The rows below fall into families. The same turns and mirrors carry the whole set onto itself and the rows of a family onto each other. For each named row, which other rows are in its family? Write them in the order they are listed.
These 16 rows form 4 families of 4 rows each.
kaz: -7; -3; 7; 14; -3; 19; -7; 13; -40; -10; -42; -7; -26; -15; 4; 60; 11; -15; 18; -9; -17; -22; 24; -1; 8; -43; -38; 45; 8; -10; -18; -20; -20; -19; 12; -26; 10; 36; -1; 5; 39; 35; 12; -48
kelu: -25; -58; 3; 8; -19; 5; 0; 8; 0; 20; -33; -9; -1; 22; 37; 0; -23; 24; 8; -7; -20; -13; 30; 1; 2; -14; -10; 21; -37; -8; 22; 20; 28; 0; -25; 10; -4; 11; 12; 29; -8; -19; 15; -11
kebof: -17; 21; 10; -2; -32; -19; 36; -6; -25; 49; -1; -8; 12; 25; -13; 31; 35; -10; 11; -13; -33; -36; -5; 8; 24; -30; -18; 28; 17; -12; -15; -13; -19; 17; 6; 8; -10; -4; -20; -10; -4; 43; -13; -46
kego: -20; -49; -7; 9; -35; -12; -4; 1; 6; 9; -29; -8; -4; 21; 31; 6; -12; 32; 7; -8; -23; -12; 34; 5; -4; -12; -4; 36; -31; -9; 12; 9; 38; 12; -32; 21; -4; 13; 22; 37; -5; -14; -2; -6
Loted: -20; -53; -10; 6; -21; -7; 1; 7; -1; 8; -29; -12; -6; 17; 33; -8; -19; 31; 6; -8; -14; -20; 33; 12; 4; -15; 1; 35; -37; 2; 15; 25; 31; 2; -33; 16; 2; 7; 19; 22; -6; -13; 12; -22
Nem: -3; -24; -24; 31; 2; -9; 26; 23; -14; -18; -5; 24; -31; 30; 53; 17; -12; 2; 9; -13; -2; -24; 5; 13; -15; -18; 18; 24; 4; 12; -3; -24; -35; 26; -37; 24; 10; 12; -21; -9; -21; -18; -36; -2
tun: 3; 0; 6; 12; -6; 22; -1; 12; -50; -6; -34; 0; -24; -14; -6; 70; 3; -15; 25; -12; -25; -22; 27; -2; 8; -29; -37; 38; 1; -26; -4; -23; -16; -25; 18; -9; 11; 36; -2; 2; 38; 27; 15; -39
bidom: -16; 24; 17; 12; -34; -15; 40; 2; -36; 44; -1; -8; 13; 33; -10; 36; 31; -7; 1; -21; -34; -33; -2; 7; 27; -26; -19; 27; 22; -12; -14; -7; -26; 27; 3; -4; -16; 5; -7; -25; -1; 40; -11; -34
Nad: -9; -4; 10; 18; -11; 20; 2; 21; -44; -13; -33; 10; -25; -31; 0; 52; 6; -28; 24; -9; -22; -17; 30; 6; 0; -40; -33; 42; 8; -10; -13; -14; -9; -13; 27; -16; 4; 35; 6; 4; 40; 27; 17; -47
nole: -10; 20; 20; 6; -36; -14; 31; 5; -26; 38; -1; -5; 11; 23; -8; 35; 30; -2; 2; -20; -35; -45; -9; -6; 18; -35; -19; 18; 23; -29; -17; -12; -19; 23; 15; 1; -14; -3; -16; -24; 9; 43; -14; -24
dizu: -9; -20; -22; 33; 10; 0; 23; 23; -11; -16; 9; 15; -26; 33; 54; 16; -11; 2; 13; -8; -7; -11; 4; 9; -24; -20; 17; 34; 6; 13; -6; -21; -38; 8; -41; 20; 10; 2; -22; -4; -6; -21; -40; -5
Mak: -11; -33; -9; 30; -4; -4; 23; 20; -8; -20; -3; 23; -26; 32; 61; 17; -11; 0; 0; -14; -3; -7; 2; 15; -30; -10; 12; 31; 1; 18; -6; -7; -40; 11; -37; 14; 23; 3; -32; -5; -7; -14; -30; -4
nupiv: -18; 11; 9; -2; -49; -17; 32; 4; -22; 45; -4; -9; 9; 24; -20; 38; 26; -8; 9; -24; -36; -36; -11; 2; 17; -35; -15; 26; 23; -17; -21; -7; -20; 14; 10; 16; -19; 11; -13; -24; 8; 44; -18; -39
merab: -16; -32; -19; 36; -1; -6; 34; 14; 3; -22; 5; 18; -24; 25; 54; 17; -18; -5; 5; -5; 6; -10; 9; 11; -16; -14; 10; 35; -1; 19; -1; -12; -42; 24; -37; 22; 8; 13; -21; -8; -23; -9; -31; -4
Sema: -8; -5; -2; 8; -12; 22; 5; 14; -39; -11; -28; -9; -26; -30; -9; 67; 2; -17; 26; -10; -23; -21; 28; 15; 9; -45; -36; 33; 1; -15; -14; -15; -8; -21; 23; -15; 10; 33; -1; 1; 36; 19; 25; -36
Tebo: -25; -54; 1; 15; -24; -12; 2; 6; 2; 11; -23; -4; -9; 22; 35; 4; -15; 35; 13; -8; -31; -16; 30; -6; -5; -6; -10; 14; -33; -4; 17; 21; 41; 8; -26; 9; -2; 15; 13; 30; -6; -10; 8; -19

The rest of the family of kelu: Nem, bidom, Sema
The rest of the family of tun: Loted, nole, merab
The rest of the family of nupiv: kaz, kego, Mak

The rows below fall into families. The same turns and mirrors carry the whole set onto itself and the rows of a family onto each other. For each named row, which other rows are in its family? Write them in the order they are listed.
These 32 rows form 4 families of 8 rows each.
vuzat: -2; -6; -10; -21; -14; 21; 45; 12; 1; 3; 23; -3; 33
sav: 48; -27; -9; 2; 1; 0; 30; -46; -2; 21; 16; -14; 34
suzam: 9; -42; -16; 12; -23; 75; 30; -31; -30; 33; -3; 3; -4
Das: 29; -8; 11; -8; -1; 5; 24; 5; 4; -20; 25; -10; 30
ronep: 1; 9; -22; -15; -17; 5; 47; -7; -1; 23; 9; -13; 5
budop: 24; -22; -37; -15; -21; 15; 28; -30; 12; 33; 16; -23; 19
sezip: 15; -34; 29; 15; 6; 31; 23; 2; -25; -7; -31; -5; -2
muris: 51; -24; -10; -18; -7; 27; 18; -21; 19; -7; 16; -13; 34
duruf: 33; -65; 11; 10; 2; 46; 10; -20; -14; 5; -29; -13; 6
pur: 29; 3; 7; 5; 4; -13; 46; -19; -16; 7; 15; -4; 23
Rir: 33; -44; -29; 21; -24; 70; 31; -26; -22; 15; -19; 5; 11
zumop: 29; -2; 12; -5; 2; -11; 48; -7; 0; 2; 20; -17; 8
ker: 4; -59; -16; -1; -17; 54; 14; -12; -14; 25; -36; -7; 5
rul: 13; -33; 14; 34; -10; 36; 36; 8; -47; -4; 0; 10; 12
nodif: -10; -14; 8; 3; -25; 48; 24; 4; -26; 29; -28; 8; -7
Misan: 19; -28; 27; 34; -3; 39; 16; -10; -43; 2; 6; 0; -5
pipuf: 47; -43; -1; 39; -11; 46; 11; -18; -32; -7; -10; 3; 14
dor: 18; -19; -28; -35; -21; 37; 37; -16; 19; 14; 12; -6; 35
zil: -18; -10; -19; -28; 2; 29; 49; -17; -6; 6; 17; -7; 31
tevok: -2; -34; -13; 17; -25; 60; 53; 0; -39; 15; -12; 13; 7
Kosil: 21; -26; 45; 14; -6; 36; 24; 0; -29; 12; -24; 5; -4
detek: -15; -29; -1; 5; -11; 42; 27; 9; -27; 12; -38; 1; -7
raduv: 3; 12; -24; -2; -15; -1; 48; -15; -11; 25; 11; -4; 24
Led: 20; -15; -42; -7; -17; 11; 34; -37; 1; 39; 11; -12; 32
Lal: 10; -45; -9; 3; -29; 60; 4; -16; -14; 41; -24; -4; 7
Vaf: 48; -29; -4; -5; -1; 1; 26; -31; 6; 17; 23; -26; 26
sadu: 40; -56; 25; 12; -10; 46; 2; -20; -16; 24; -19; -4; 7
moso: 18; -20; -33; -29; 2; 39; 24; -46; 11; 3; 9; -11; 36
viv: 33; -21; -7; -6; 18; 17; 6; -35; 3; -15; 18; -16; 40
kevo: -1; -10; 9; -8; 17; 7; 33; -4; -10; -14; 23; -10; 36
gema: -12; -29; 6; 19; -15; 52; 37; -2; -46; 24; 7; 1; -7
koz: 40; -41; 3; 27; -10; 60; 5; -36; -30; 15; 1; -6; -5

The rest of the family of gema: vuzat, suzam, Das, muris, Misan, dor, koz
The rest of the family of moso: Rir, rul, pipuf, zil, tevok, viv, kevo

The rows below fall into families. The same turns and mirrors carry the whole set onto itself and the rows of a family onto each other. For each named row, which other rows are in its family? Write them in the order they are listed.
These 16 rows form 4 families of 4 rows each.
ton: -21; 3; -4; -11; 3; -20; -25; -22; 15; 18; -43; 0
sug: -19; -20; 21; 11; 16; 5; -2; 15; 42; 46; -24; -29
vid: 12; 7; -26; -16; -28; -13; 10; 1; -25; 20; -14; -11
Kiza: -2; 12; -23; -21; -38; 3; 7; 1; -18; 24; -6; 12
Nopi: -18; -9; 25; 31; 14; 3; 2; 6; 45; 39; -23; -5
muf: -7; -15; 10; 13; -22; 11; 38; 36; -11; 25; -2; -3
fale: -26; -11; 22; 2; 17; -1; 13; -1; 44; 53; -15; -26
vapa: -7; 5; -7; -12; 16; -17; -32; -11; 23; 35; -38; -3
luzo: -18; 3; -15; -28; 5; -23; -22; -17; 17; 37; -36; -13
pidif: -2; 6; 1; -8; 7; -28; -20; -29; 24; 21; -32; 2
sud: -34; -3; 18; 17; 18; 7; -6; 4; 39; 52; -23; -12
mor: 10; -1; -18; -28; -41; -6; 16; -6; -5; 24; -1; 10
vefuv: 15; -4; -20; -22; -40; 4; 7; 11; -17; 17; -11; -8
sib: 12; -10; 4; 16; -10; 13; 32; 42; 0; 42; 4; -10
Gopuz: -3; -14; 17; 6; -20; 20; 37; 33; 12; 30; 10; 2
bop: 7; -13; 5; 22; -12; -4; 48; 28; -4; 37; 2; -11

The rest of the family of ton: sug, Kiza, sib
The rest of the family of fale: pidif, mor, bop
The rest of the family of vid: Nopi, luzo, Gopuz

The rows below fall into families. The same turns and mirrors carry the whole set onto itself and the rows of a family onto each other. For each named row, which other rows are in its family? Write them in the order they are listed.
These 32 rows form 4 families of 8 rows each.
vot: -2; -7; 15; -57; 4; 2; -6; -17; -13; -14; -7; -14
dazab: -23; 32; 49; -41; -7; -25; -19; -28; -32; 14; 17; -33
sobu: -32; 26; 4; -25; -17; 24; -26; -41; -34; 17; -7; 10
Bomef: -27; 24; 4; -28; -20; 19; -32; -52; -34; 15; 7; 9
fizi: -12; 17; 37; 10; -35; -30; -23; -46; -29; 46; 2; 10
lagot: -25; 26; 47; -30; -12; -23; -14; -31; -39; 9; 22; -38
neti: 17; 0; 27; -40; -27; 0; 8; -49; -21; 49; 14; -11
godu: -24; 25; 2; -18; -17; 20; -38; -45; -32; 18; -1; 10
ruk: 10; 3; 32; -43; -15; 4; 11; -55; -16; 44; 15; -7
Sifed: -7; -18; 17; -54; 6; 4; -4; -22; -24; -13; -1; -9
Nabo: -23; 5; 21; -4; -8; -29; -48; -9; -18; -14; -12; 3
dus: 8; -21; 4; -3; -23; -3; -9; -33; -12; 19; -24; 29
nekan: -9; 28; 35; 9; -36; -32; -26; -40; -19; 46; -5; 4
Redeb: -29; 7; 33; 1; -12; -32; -38; -10; -23; -15; -13; 6
Pelup: 15; -25; 4; -11; -19; -10; -14; -25; -12; 17; -21; 30
bodi: 6; -9; 19; -50; 6; 11; -4; -23; -24; -15; -7; -12
Lek: 14; 3; 18; -46; -19; 3; 9; -52; -19; 47; 7; -10
Viro: 22; -12; 4; -8; -17; -5; -9; -29; -8; 20; -22; 29
Daben: 8; 5; 30; -41; -23; 1; 19; -53; -24; 48; 6; -9
Suf: -29; 36; 49; -34; -11; -19; -16; -37; -31; 16; 15; -35
rugat: -32; 10; 26; -5; -2; -29; -38; -12; -22; -16; -18; 8
Ruf: 17; -15; 47; -20; -15; -52; -2; -21; -8; 15; 1; -15
fusu: -20; 18; 34; 3; -37; -39; -25; -40; -18; 48; 2; 8
fata: 13; -14; 49; -18; -12; -48; 4; -10; -9; 16; -12; -14
Vep: -30; 22; -5; -28; -20; 17; -32; -45; -38; 20; -2; 0
sovi: 16; -12; 57; -19; -10; -45; 4; -16; -5; 12; -2; -4
lenu: -23; 6; 21; -4; -15; -33; -40; -5; -26; -12; -20; 3
dizov: -36; 23; 49; -38; -13; -25; -21; -35; -33; 12; 16; -34
Paza: -9; 16; 39; 4; -34; -34; -25; -47; -15; 50; 0; 13
gefo: 9; -14; 51; -29; -15; -50; 8; -17; -9; 14; -5; -15
vetu: 10; -15; 5; -15; -19; -4; -15; -29; -3; 25; -28; 33
vavod: -6; -6; 13; -49; 4; 7; -4; -14; -27; -18; -4; -17

The rest of the family of Ruf: vot, sobu, fizi, ruk, Viro, lenu, dizov
The rest of the family of lagot: Sifed, Nabo, nekan, Daben, Vep, sovi, vetu
The rest of the family of rugat: dazab, Bomef, neti, dus, bodi, fusu, fata

The rows below fall into families. The same turns and mirrors carry the whole set onto itself and the rows of a family onto each other. For each named row, which other rows are in its family? Write them in the order they are listed.
These 32 rows form 4 families of 8 rows each.
sus: 19; 23; 29; 27; 46; 4; -3; 11; -11; -15; 9; 22; -47; 3; -19; 22; -13; -11; 20; 24
pozif: -2; -10; 27; 4; -21; 8; 13; 21; -32; -33; -3; 26; -56; 6; 23; 6; -16; -6; -9; -8
gogo: 9; 13; 35; 41; 32; -1; 7; 10; -13; -26; 26; -3; -49; -6; -27; 10; -6; -25; 8; 24
sed: 15; -6; 11; 0; -17; -24; -18; 19; -15; -46; 53; 13; -16; 16; -11; -15; -1; 12; 3; 13
zeg: 12; 15; 35; 22; 34; 4; -4; 10; -13; -13; 22; -7; -48; -9; -35; 11; 14; -18; 10; 19
Nov: 14; 0; 44; 25; 32; 1; 22; -3; 33; 21; -3; 19; -62; -3; 31; 26; -3; -7; -22; 8
mim: 23; -11; -5; 11; 24; 12; -7; 36; 13; -34; 12; 14; -80; 29; 9; 3; 22; 12; -13; 13
rogu: 14; 15; 55; 28; -1; -20; -2; -24; 8; 7; 24; 17; -2; -12; 5; -3; -24; -12; -14; -7
lozur: 30; 4; 24; 25; 37; -28; -9; -2; 49; 8; 52; 3; -22; 4; -2; 6; 13; 11; -9; 29
Vagag: 10; -16; 35; 22; 22; 13; 23; -2; 40; 19; -1; 23; -72; -3; 21; 6; -9; -11; -6; 7
gepo: 20; -20; 18; 4; -21; -23; 7; 7; 30; -16; 27; 40; -30; 23; 54; 2; -15; 24; -30; 2
maget: 10; -3; 9; 5; -6; -39; -30; 17; -30; -28; 47; 15; -19; 2; -6; -1; -6; 19; 7; 19
zor: 15; -21; -2; -1; 17; 1; 8; 40; 10; -32; 26; 11; -78; 26; 13; 14; 22; 16; -3; 30
gis: -8; 17; 40; 30; 44; 3; 7; 7; -10; -13; 21; 4; -30; -2; -21; 1; 2; -24; 16; 19
pip: -1; -14; 39; 28; -20; 0; 3; 32; -24; -14; -8; 10; -62; -6; 30; 7; -21; -2; -2; 12
Pud: -4; -6; 36; 16; 14; 2; 27; -12; 32; 25; -11; 25; -53; 23; 10; 13; -3; 0; -27; 9
nef: -2; -7; 19; 19; -20; -16; 11; 31; -27; -17; -14; 11; -49; -5; 9; 4; -30; 6; 1; 0
samif: -4; -14; 4; 3; 27; 0; -16; 18; 26; -38; 11; 8; -68; 23; 27; 3; 27; 17; 4; 27
tuza: 20; -20; 16; -15; -17; -16; -5; 7; 31; 0; 23; 33; -26; 19; 46; 0; 3; 34; -28; -2
Nevo: 19; 9; 14; 6; -7; -30; -21; 20; -20; -43; 51; 7; -6; 17; -5; 5; 8; 18; -12; 15
safem: 28; 9; 49; 14; 2; -15; 12; -22; -8; 9; 27; 20; 2; -11; 26; 5; -33; 6; -13; -2
par: 29; -5; 29; 14; 50; -7; 0; -8; 45; -22; 52; 13; -11; 7; 3; 5; 24; 10; -12; 17
buvo: 33; 8; 48; 23; -12; -21; 19; -1; -6; 12; 40; 21; -9; -10; -8; 11; -30; -7; -23; -4
mefen: 31; 9; 13; 1; 35; -18; 1; -14; 41; -11; 58; 17; -13; 19; -9; 6; 18; 8; -16; 7
legek: 32; -1; 14; 10; 2; -21; -25; 27; -14; -50; 59; 4; -23; -11; 7; 0; 0; 10; 10; 12
rume: 18; -1; 44; 24; 21; 18; 33; -1; 47; 3; 3; 15; -57; 11; 27; 14; 4; -12; -25; 2
ruzub: 39; -23; 12; -3; -26; -22; -3; 8; 27; -14; 28; 27; -47; 15; 39; 14; -4; 31; -35; 1
kagep: 0; 0; 25; 13; -34; -11; 4; 26; -26; -4; -4; 18; -64; 8; 17; 7; -27; -4; -5; 5
muz: 8; 5; 58; 15; -7; -30; 9; -17; 4; 9; 38; 14; 1; -16; 9; 8; -23; -3; -4; 8
Fuf: 31; -1; 33; 8; 36; -3; -8; -15; 43; -11; 64; 17; -27; 18; 9; 8; 27; 0; -21; 22
maru: 3; -14; 4; 14; 12; -4; -9; 37; 25; -35; 23; 10; -77; 23; -7; 8; 28; 1; -8; 25
vikap: 10; -29; 23; 1; -31; -23; 7; 4; 32; -12; 42; 8; -29; 9; 40; -9; 11; 19; -39; -2

The rest of the family of tuza: gogo, sed, Nov, mim, par, kagep, muz
The rest of the family of maget: gis, pip, safem, mefen, rume, ruzub, maru

